A single turn carries every row of the set below to another of its rows. Some are shown first; where does it send the rows asked next?
z_148: 0.65	0.46	1.38	-0.25	0.56	1.50	1.82	-1.12	1.92	1.95	3.19	-1.45	-0.79	0.92	2.63	2.43	1.32
z_738: 0.31	-2.35	-0.38	1.70	0.07	-0.94	-0.78	-0.17	0.62	-0.50	1.24	-2.63	0.69	-0.13	-0.42	2.32	0.45
z_182: 0.89	0.80	1.02	-0.68	0.74	1.26	1.51	-0.22	1.86	1.40	3.75	-0.08	-1.67	1.32	2.26	2.04	-0.12
z_491: 2.63	-1.32	-0.97	1.77	-0.70	0.21	-0.08	-0.09	0.52	-3.07	0.14	-0.07	2.04	0.89	1.97	0.54	0.89
z_916: 1.72	-0.79	0.89	-0.60	0.16	1.51	3.89	0.75	2.47	0.06	0.17	0.23	0.40	0.76	1.91	3.49	0.85
z_75: 1.84	-3.10	0.64	3.25	-1.80	0.07	-0.72	-0.44	0.96	0.57	2.44	-0.58	-1.71	-0.89	-0.61	1.23	2.87
z_89: 1.29	1.67	0.39	-0.41	-0.42	3.06	2.33	0.12	0.10	1.03	0.81	0.06	0.12	2.51	1.52	0.47	0.74
z_654: 3.26	-2.34	0.31	3.27	-2.55	1.25	-0.61	-0.28	0.17	-0.77	1.35	1.49	-0.88	0.35	0.38	-0.06	3.39
z_82: 1.97	-0.02	-0.67	-1.13	0.40	1.53	3.54	1.16	0.57	0.10	0.49	1.12	-0.15	0.55	1.71	3.41	1.20
z_784: 3.91	-1.05	1.86	2.23	-2.40	3.62	2.04	-0.47	0.00	-1.55	1.99	-1.00	-2.11	-0.60	0.29	3.02	-0.02
z_199: 2.05	-3.47	-1.13	1.98	-1.58	1.91	0.17	-2.25	0.46	0.17	-1.26	1.61	-2.05	-0.14	0.17	0.67	0.69
z_656: 2.37	-3.35	-0.28	3.29	-1.18	0.79	0.69	0.53	1.08	-2.24	1.00	-0.22	-0.83	-1.28	0.74	1.60	3.24
z_116: 0.93	-1.08	0.32	1.04	-0.88	2.32	-1.57	1.30	1.05	-1.01	2.51	2.16	0.78	-1.68	-0.96	1.29	1.51
z_57: 2.97	-1.91	-0.29	3.64	-2.34	1.80	1.64	-2.79	-0.01	-2.49	1.69	-1.16	-0.33	0.01	0.19	3.71	0.57
z_702: 1.70	-0.87	0.95	1.50	-2.44	1.34	0.28	1.43	1.88	-1.05	2.62	1.32	1.60	-2.33	-0.69	1.32	0.87
z_820: 4.30	-1.18	-0.74	2.83	-1.37	2.69	-0.90	-3.51	-0.21	-1.35	1.64	0.68	-1.30	0.12	0.67	2.68	0.84
z_814: 1.61	0.30	0.82	-1.00	0.22	1.57	3.60	1.46	1.03	0.22	0.84	0.27	-0.59	1.08	1.43	3.54	0.14
z_860: 1.49	-4.38	0.46	0.34	-2.34	1.46	0.10	-1.60	-0.63	-0.78	0.45	0.75	-1.34	-0.51	0.59	2.09	-1.87
z_619: 1.02	1.28	1.15	0.09	-0.89	4.44	1.47	-0.23	0.53	0.98	0.80	0.61	0.37	2.66	1.12	1.00	1.67
z_282: 3.24	-2.32	0.58	3.23	-2.06	0.50	1.35	0.01	1.47	-2.10	-0.13	-0.09	0.10	-1.72	0.46	2.67	2.21
z_592: 0.76	1.88	0.89	-0.18	-0.52	3.79	1.91	0.55	-0.16	0.36	2.00	0.10	-0.43	2.54	1.41	1.32	0.74
z_266: 1.87	-0.27	0.67	-0.97	0.93	1.80	3.13	0.29	1.19	0.38	0.32	0.37	-0.04	1.16	2.72	3.54	1.75
z_642: 2.57	-2.96	-0.19	2.74	-1.29	0.57	0.02	-3.21	-0.38	-0.53	2.20	0.58	-1.79	1.04	-0.81	4.26	0.52
z_465: 0.42	1.53	0.19	0.13	-1.41	3.14	2.08	-0.11	-0.84	1.13	2.44	0.51	0.06	2.70	0.87	1.01	1.61
z_187: 2.35	-1.22	0.53	3.27	-1.72	2.62	-1.95	-1.10	-0.38	-0.96	0.71	1.35	-0.72	0.49	-0.31	0.67	3.16
z_332: 1.87	-3.29	0.26	0.73	-2.18	2.33	-0.92	-2.41	-0.03	-1.15	1.56	0.31	-1.40	-0.94	1.91	0.65	-1.88
z_757: 0.86	0.93	1.47	-0.04	-0.90	3.03	2.10	-0.56	-0.22	1.47	1.57	0.26	0.19	3.25	1.76	1.67	2.09
z_681: 0.27	-1.93	0.88	1.46	-1.56	0.46	-0.24	1.09	1.50	-1.32	3.76	2.48	1.01	-0.67	-0.70	1.40	0.99
z_640: 0.72	0.70	-0.04	-0.33	0.48	0.93	1.83	-0.72	1.82	1.69	4.16	-0.90	-1.18	-0.03	2.25	2.07	0.56
z_904: 2.88	-0.81	0.28	1.31	-1.74	-0.40	-2.15	-1.09	-0.09	1.26	0.96	0.26	0.83	1.46	-0.26	0.06	0.51
z_471: 2.00	-0.30	-0.68	3.08	-2.62	0.75	-0.96	-1.95	-0.09	-2.18	1.15	-0.58	1.28	1.51	-0.87	1.16	1.69
z_349: 0.84	-1.40	2.14	0.35	-3.35	1.84	0.43	-2.46	0.37	0.37	0.69	1.72	-1.43	-0.57	-1.57	2.65	-0.85
z_486: -0.32	-3.70	-0.48	3.24	-2.47	1.45	1.14	-2.57	0.47	-0.28	0.71	-0.28	-1.70	0.70	-0.34	0.46	0.50
z_323: 3.02	-1.56	1.13	1.57	-0.11	3.98	-0.54	-1.18	-0.40	-1.56	2.83	0.85	-3.53	0.56	0.76	2.62	0.58
z_43: 1.01	-0.15	-0.37	-0.63	-0.37	1.48	4.00	-0.12	1.94	0.33	0.20	0.37	1.60	1.23	1.25	3.05	0.78
z_406: 1.08	-0.10	0.07	-0.89	0.80	0.94	3.88	0.81	1.43	0.21	0.69	-0.25	-0.12	1.35	1.97	2.44	0.21
z_522: 2.71	-2.85	2.07	1.82	-1.63	1.17	1.97	-0.96	0.23	-1.37	3.55	0.97	-3.00	1.37	0.34	3.51	-0.15
z_449: 1.93	-2.92	-0.99	2.93	-2.03	1.63	1.26	-2.68	2.03	-1.00	0.32	-0.51	-1.50	-1.45	1.69	0.07	0.14
z_530: 2.80	-0.82	-0.91	2.20	-0.87	-0.86	-2.15	-2.65	1.75	-0.86	2.22	-0.70	-0.22	-0.46	-0.06	1.78	0.97
z_947: -1.07	-1.41	0.98	1.15	-1.48	3.20	0.63	-2.34	1.05	-2.76	1.64	-0.49	-1.16	-1.66	0.00	2.68	-0.44
z_419: 1.02	-3.03	1.12	3.40	-1.26	-0.95	-0.71	-1.70	1.57	-0.34	3.36	0.21	-1.52	-0.10	0.01	1.99	1.99
z_476: -0.16	-0.23	-0.33	-0.83	1.18	0.88	1.38	-1.64	2.57	1.91	2.95	0.24	-0.14	1.24	1.52	2.31	0.62
z_613: 0.69	-3.45	0.47	1.33	-3.16	2.86	0.39	-1.77	-0.95	-1.79	0.90	-0.57	-0.60	-0.28	0.87	1.07	-1.61
z_295: 0.19	0.59	0.37	-0.71	1.21	1.26	1.43	-0.62	1.47	2.11	2.83	-0.72	-1.35	1.60	1.68	1.29	0.14
z_291: -0.08	-0.19	1.28	-0.19	0.84	1.44	0.99	-1.21	2.73	1.96	3.69	-0.29	-1.15	1.53	1.90	1.94	0.76
z_317: 1.82	-1.36	0.92	0.28	-1.96	2.04	0.49	-2.82	1.56	-2.85	1.21	3.26	-1.11	-0.53	1.71	1.61	-0.61
z_526: 2.60	-2.05	-1.18	1.86	-0.98	-1.01	-0.28	-1.05	0.65	-2.09	-0.25	0.27	0.57	0.38	-1.08	3.49	1.43
z_34: 0.67	1.72	-0.23	-0.17	-0.66	3.82	1.27	-1.32	0.95	1.45	1.27	0.25	1.15	1.99	1.09	0.84	1.38

z_266 goes to -> z_148
z_702 goes to -> z_681
z_349 goes to -> z_317
And these:
z_332 goes to -> z_613
z_82 goes to -> z_640
z_619 goes to -> z_916
z_592 goes to -> z_814
z_406 goes to -> z_295
z_75 goes to -> z_654
z_43 goes to -> z_476
z_491 goes to -> z_738
z_419 goes to -> z_187
z_323 goes to -> z_784
z_449 goes to -> z_486
z_57 goes to -> z_642
z_471 goes to -> z_526

